In the rows, 128 means zero.
One turn or mirror swaps these rows in pairs. Which row does each one swap with?
The rows were stretched afterwards, more along some directions than others.
vala: [123 123 103 110 120 128 126 117 164 120 124 127 140  91  97 164 111 128
 132 105 151 115]
Riti: [ 94 143 170 111 133 103 124 128 151 130 104 122 128 107 122 128  79 150
 110 123 142 151]
Molu: [139  98 155  85 132 160 126 154 150 114 144 131 124 130 124 143 137 132
 120 104 147 118]
pir: [141 118 171 108 135 116 108 147 156 134 142 109 143 112 136 134  86 126
 125 111 158 122]
Tovud: [122 141 115 123 129 108  90 113 140 132 123 107 126 106 112 155 112 171
 100 125 126 138]
dipes: [138 119 166 112 130 107 110 142 153 129 137 111 138 115 143 132  81 125
 120 109 158 123]
Lig: [134 119  87 121 113  98 151 111 135 145  98 145 121 120 143 154 145 137
 110 139 116 130]
dugig: [121 102 144 122 160 116 141 126 149 147 139 128 164 147 119 130 135  95
 140 128 154 151]
Tabot: [147 122 152 129 113 139 156 153 104 109 130 125 130 128 153 110 149 123
 143 144 120  72]
Bes: [145 107 166 104 135 125 113 141 151 115 148 103 138 107 143 129 111 118
 139 120 153 105]
devu: [114 144 126 134 130 134 107 108 139 101 142  99 129 137 127 108 152 109
 145 115 128 104]
mumab: [146 109 143 126 101  93 131 140 111 158 103 131 113 105 135 142  78 171
 132 142 128 114]
Zor: [156  99 154 100 124 128 123 143 142 110 146 105 133 114 150 135 127 109
 148 121 145  89]
fas: [147 125 153 129 112 132 158 165 106 123 131 134 136 120 149 101 142 132
 141 146 120  66]
zurer: [125 139 116 126 130 108  90 105 137 139 118 104 120 108 112 148 121 169
 110 126 117 141]
ler: [108 156 137 107 117 115  98  97 157 141 115  95 130 101 104 104 135 164
 135 104 119 115]
dafu: [ 98 112 152 111 152 123 124 128 100 137 123 133  92 106 121 144 120 132
 142 148 117 156]
Fufuf: [109 121 137 137 120 121 112 156 118 154 147 129 142 118 110 124 124 138
 134 126 125 102]
peruf: [117 127 146 133 112 124 110 155 123 156 150 129 143 123 119 116 115 139
 128 124 129 105]
zivok: [105 113 142 101 141 134 146 129 140  99 108 144 108 120 114 154 117 137
 116 131 133 155]
Digog: [ 86 145 161 108 125 102 132 117 150 123  92 124 122 107 119 136  83 157
 110 122 142 149]
Bup: [127 136 124  93 100 143 121 124 149 119 132 119 113  90 105 117 142 138
 156  92 127  78]
mizi: [148 103 140 135  95  88 125 144 109 153  98 133 116  99 131 145  70 166
 127 135 124 111]
velot: [140 103 156 118 147 135 129 157 124 135 155 164 126 104 101 143  93 133
 128 105 126 147]
san: [144 111 152 130 121 115 111 141 146 123 154 129 168 127 124 139 135 115
 144  95 129 106]
gubif: [128 129 113  87  97 141 130 115 149 123 120 127 115  87 106 122 137 134
 152 100 121  83]
kun: [141 118  85 122 110 103 153 110 133 143  94 142 118 112 146 155 145 137
 118 145 118 122]
samez: [129 116 148 137 136 106 111 162 139 127 137 132 162 105 130 145 138 150
 115 112 156 107]
Kufa: [129 117 110  99 109  95 158 115 114 131  97 148 140 118 142 142 117 131
 144 148 114  99]
Vuza: [173 102 105 101 110  92 139 103 152 124 103 121 137 144 143 129 127 120
  99  97 145 115]
nota: [150 110 141 109  93 136 141 160 138 113 140 130 126 137 173 102 122 129
 147 117 139  66]
mibu: [157 123 125  95 117 144 118 126 155 142 117 149 143 110 115 121  80 126
 148  93 128 110]
muvo: [100 108 171 111 168 138 139 145 114 140 140 144 118 133 125 132 133 107
 154 141 123 153]
Gab: [122 151 106 119 128 118 101 118 121 120 120 119 107 106 123 171 110 169
 101 135 115 131]
Kos: [104 140 126 149 125 128 105 124 132 118 155 113 140 127 117 111 147 120
 145 116 126 103]
Denan: [113 148 136  92 107 124 111  90 164 133 110  95 123 101 105  93 140 155
 139  95 124 106]
nez: [169 112 106 106  93  84 141 103 156 123 101 114 147 142 157 125 125 122
  92 111 148 103]
dufel: [150 108 150 129  99  93 129 143 108 154 102 136 114 105 135 148  70 167
 124 143 129 117]
tivak: [106 116 148 104 141 140 151 141 138  96 116 141 116 124 119 147 129 137
 126 127 138 134]
Dibeg: [123  97 146 116 161 128 147 131 145 143 135 131 158 154 118 126 136  85
 143 127 142 146]
pem: [127 110 104  96 110  98 153 103 114 123 104 145 127 114 137 151 118 128
 141 142 120 106]
rut: [121 117 132 122 112  73 137 113  93 146  98 120 101  99 153 142 105 148
 123 167 107 132]
Keso: [148 109 153 117  96 135 140 164 138 124 142 129 130 135 165  97 117 127
 155 117 135  72]
Fudo: [168 107 102 102 100  88 137  97 151 117 110 111 144 138 146 126 130 122
 104 106 151 105]
sasep: [127 136  96 119 127 122 119 121 114 111 117 130  98 107 124 177 111 163
  98 143 115 130]
lun: [111 102 165 109 163 136 136 137 114 143 141 142 117 135 127 130 131 102
 153 135 123 159]
nanel: [140 142 135 132 113 108 126 111 123 111 125  98 119 150 162 105 130 133
 129 134 116  97]
todis: [101 142 118 140 125 135 113 122 128 115 149 111 138 124 115 107 156 115
 151 120 116  96]

fas is swapped with Kufa
lun is swapped with Kos
Bup is swapped with zivok
kun is swapped with nota
Keso is swapped with Lig

